One turn moves each row of this set onto another row. After a few examples, where does it send each row asked below?
Kibeb: [  5   1   6  41  22  13  40  -5   8 -29  12   1 -16  18  47  30 -11   8
  23]
vad: [  3  -3   9  33  39 -16  34 -40  15 -17   7   7 -14  13  33  32 -11  -3
  19]
pebu: [-18  14  17  37 -12  -2  26  12 -17 -14  17 -27 -24   8  -2   3  20  -9
   9]
vapu: [-13   3  24  27  10 -34  14 -30 -13  -8  16 -12  -7   8  -8   9  17 -21
  12]
bef: [-43   4  38   3 -12 -29  -9  -2  24 -47  30  -4 -14 -10  30  18   5  -3
  -2]
Seru: [-16  -4 -17   4 -13  -6  40  21  23 -35 -20  24   5   7  23  31 -34   9
 -16]
kire: [ -4   8  -7  46  25   4  50 -24  18 -12   8 -15 -35   7  21  21  -8  -1
   5]
zotug: [-18  -1  -4  11  -3 -33  37  30   1   4 -10  29 -47 -12   3  15 -17  24
 -10]
Tidev: [-17 -10 -12  -3  -1 -22  33  -3  26 -29 -22  32  13   5  20  31 -39   2
 -18]
pab: [ -7  -1  37  26  -2 -14  10   5 -20 -31  23  -1   4  21  20  18  18  -7
  31]
lozuk: [-45  12  27   9 -20 -18   0  10  24 -42  30 -17 -24 -15  22  12   7   0
  -5]
kita: [-46   8  29   5 -10 -32  -3 -11  26 -34  27 -15 -24 -19  11  12   5 -10
 -10]
Dokub: [-22   0 -25   3  -7 -15  42   1  25 -21 -23  19  -2  -1   9  26 -36   3
 -27]
Dekif: [-12 -10   9  -1  11 -53  21   2   2   1 -12  52 -26  -6   7  23 -20  18
  -3]
doved: [-11  -9  10   5  -4 -29  25  37  -4 -13  -4  50 -28   0  20  26 -17  29
   7]

kire turns into vad
kita turns into bef
vapu turns into pab
Now these:
Dokub turns into Tidev
Dekif turns into doved

